The rows of Y fall into several groups and each row is roughly a mix of its group's hidden directions, except one row that fits no group.
Y, 68 rows:
|  25 |  -9 | -22 |   4 | -18 |  -7 | -22 | -20 |   3 |   1 |
|   7 | -16 | -28 |   7 | -27 |   8 |  15 | -16 |  -4 |   8 |
|  19 | -16 |   6 |  -1 |  14 |  15 | -20 |  11 |  15 | -25 |
|  10 |  16 | -16 |  16 | -29 |  -3 | -18 | -18 |  -5 |   4 |
|  -2 | -18 |   6 |  -3 |  31 |  -3 |  23 |  22 | -11 |   1 |
|  -9 | -35 |   9 |  14 |  16 | -14 | -11 |  12 | -13 |   4 |
|  10 |  15 |   1 |  23 |  -6 |  14 | -20 |  18 |  -7 | -25 |
|  11 |   4 | -28 |  -2 | -27 | -18 | -12 |  -9 | -11 | -10 |
|   7 |  19 | -22 |  19 | -17 |   7 |  23 |  10 |  10 |  11 |
|  -2 |   2 | -14 | -15 |  -8 | -14 |  -2 |  20 | -10 | -35 |
|  20 | -15 |  17 |  -5 |  -4 |  10 |   5 | -28 |  14 |  19 |
| -10 |  -8 | -31 |  -6 | -20 | -11 |  14 |   3 | -20 |  13 |
|   6 | -11 |  19 |  19 |  30 |  19 |   5 |  16 |   0 |   6 |
|  18 |  -3 |  22 |  26 |  16 |  -4 |  12 | -21 |  -9 |   6 |
|  21 | -24 | -17 | -10 |  -4 | -10 | -10 | -25 |  10 |  11 |
|   7 |   9 |  16 |  32 |  26 |  -4 |   6 | -13 | -12 |   0 |
|  11 | -21 |  -5 | -26 | -28 |   8 |   5 |  -3 |  12 |  12 |
| -26 |   3 | -26 |  -2 |  -6 | -16 |  -3 |  12 |  -8 |  24 |
|   4 | -15 |  10 | -22 |   3 |  10 | -13 | -17 |  32 |  -2 |
|  24 | -14 |  12 |   5 | -11 |   5 |  22 | -20 |   4 |  21 |
|  21 | -16 |  23 |  -3 |  -1 |   4 |   9 | -28 |   6 |  17 |
|  -2 | -29 |  15 | -12 |   7 |  -9 |  -3 |   8 | -31 |  -7 |
| -23 |  10 | -12 |  -3 |  11 |  -7 | -17 |  24 | -13 | -21 |
| -15 | -10 |  13 | -10 |  19 |  -1 |  25 |  -7 |   5 |  28 |
|  -8 |  22 | -26 |  19 |  -7 |  -5 |  11 |  24 |  -6 |  -7 |
|  -1 |  13 | -31 | -17 | -21 |   1 |   7 | -11 | -16 |  12 |
|   1 | -32 |  20 |  25 |  12 |   1 |  -2 |   5 |  12 |  -7 |
|  10 | -37 |  18 |  20 |   7 |   2 |   3 |   2 |   2 | -13 |
|  -8 | -17 | -10 |   2 |   6 |   1 |  -2 |  30 | -32 |  -7 |
|  12 |  16 | -20 |  13 | -29 |  -7 | -20 |  -9 |  -9 |  -8 |
|   0 |  14 | -29 |  24 |  -8 |   5 |  14 |  24 |  -5 |   1 |
|   1 |   3 | -34 |  -1 | -19 |  18 |  -1 |  18 |  14 |   6 |
|  24 |   0 |  27 |  -5 |  17 |  12 | -12 | -13 |  -2 | -20 |
| -27 |  19 |  -7 |  -3 |  11 | -14 | -18 |  13 |   4 |  21 |
|   3 |  -3 |  30 |  13 |  25 |   5 | -19 |   0 |  17 |  -8 |
| -19 |   8 | -31 | -10 | -10 | -11 |  -4 |   3 | -15 |  22 |
| -10 |  -5 | -32 |  -7 | -21 | -10 |  14 |   3 | -18 |  14 |
|  15 | -15 | -20 |  -7 | -12 | -16 |  -4 | -28 |   3 |  19 |
|  -4 | -15 |  30 | -21 |  17 |  -2 | -16 | -18 |  -1 |   0 |
|  -7 |  32 | -19 | -26 |  -9 |  -6 |   2 |   1 | -14 |   8 |
|  -1 | -14 | -26 | -12 | -25 |  -1 |   2 |  26 | -10 |  -5 |
|  16 | -27 |  22 |  20 |   5 |   9 |   5 |  -3 |  13 | -17 |
| -30 |  10 | -19 |  -2 |  -2 | -17 |  -4 |  17 |  -1 |  23 |
|  -7 |  -4 | -31 | -11 | -21 |   6 |  -2 |  28 |  -2 |  -4 |
| -28 |  -1 | -21 |   5 |  -8 | -18 |   5 |  19 |   0 |  21 |
|   0 |   2 |  -3 | -10 | -20 |  -2 | -11 | -34 |  18 |  18 |
| -16 |  -2 |  -5 |  -7 |  -7 | -22 |  24 |  30 | -11 |  -2 |
|   8 |  20 |  -1 |   8 |  -5 |  13 |   5 | -21 |  33 |  14 |
|  -2 | -10 | -29 | -17 | -19 |  17 | -12 |  16 |  12 |   2 |
|   1 |  21 | -24 |  32 |   7 |  13 |   3 |  11 |   5 |   2 |
|  -3 |  25 |  15 |  31 |  -6 |  21 | -10 |  -2 |  -1 |  10 |
| -12 | -14 |  16 | -32 |  13 |   5 |   5 |  -3 |  25 |  -4 |
|   7 |   6 |  31 |  -5 |  28 |   0 | -19 |   4 |   0 | -13 |
|  -9 | -14 |  -3 | -19 |   5 | -16 |  22 | -17 |   1 |  28 |
|   3 |  30 |  -7 |  12 |  -6 |   6 |   7 | -14 |  31 |   8 |
|   8 |  18 |   3 |  16 | -13 |  16 | -26 |   8 |   4 | -25 |
|  11 |  21 |   5 |  11 |  -6 |   3 |  11 | -25 |  29 |  11 |
|  23 | -14 |  14 |   5 |   1 |  13 |   4 | -28 |  13 |  19 |
| -14 |  -5 |  13 |   1 |  19 |  -1 |  27 |  -3 |  -4 |  31 |
| -29 |  -6 | -18 |   9 |  -1 | -17 |  -6 |  16 |   0 |  25 |
|  -1 | -27 |   8 |  -5 |   8 |  -8 |  -4 |  14 | -35 |  -8 |
|  20 |   5 |  16 |   8 |   7 |  23 | -13 | -23 |  18 | -10 |
|   2 | -19 |  29 | -21 |   6 | -14 | -10 | -21 |  -5 |  -6 |
|   1 |  -7 |   4 |  13 |  25 |   2 |  15 |  31 | -19 |  -9 |
|   6 |  13 |  27 |  19 |  21 |  -6 |   7 | -25 |   2 |   5 |
| -26 |  20 | -16 | -11 |  -1 | -18 |  -2 |  18 |  -5 |  18 |
| -12 |  25 |  18 |   5 | -16 |  19 | -16 | -10 |  18 |  -3 |
|   0 |  10 |   0 |  -7 | -15 |  -2 |   9 | -38 |  23 |   5 |

Here is one row of each group, with its name. Which group are the others in?
|  -9 |  10 | -33 | -12 | -22 |  -6 |  12 |  -2 | -13 |  15 | : R
|   1 | -26 |  24 | -21 |   8 |  -9 | -16 | -13 | -11 |  -9 | : S
| -16 |  30 | -11 |  -1 | -30 | -11 |  -1 |  -2 | -12 |  -7 | : Z

|  13 | -20 | -22 | -14 |  -8 | -20 |   1 | -23 |   2 |  16 | : Z
|   7 |  34 |   7 |  -5 |   2 |  18 | -11 | -15 |  23 |  -2 | : R
| -15 |   7 | -18 | -14 | -13 | -19 |  20 |  21 | -17 |   6 | : R
|  23 | -11 |  17 |   9 |  -1 |   7 |  17 | -24 |   6 |  21 | : S
|  11 | -13 | -21 | -19 | -18 | -17 |  -8 | -25 |   8 |   6 | : Z
|   0 |  20 |   9 |  32 |  29 |   4 |  -2 | -10 |   0 |   0 | : S
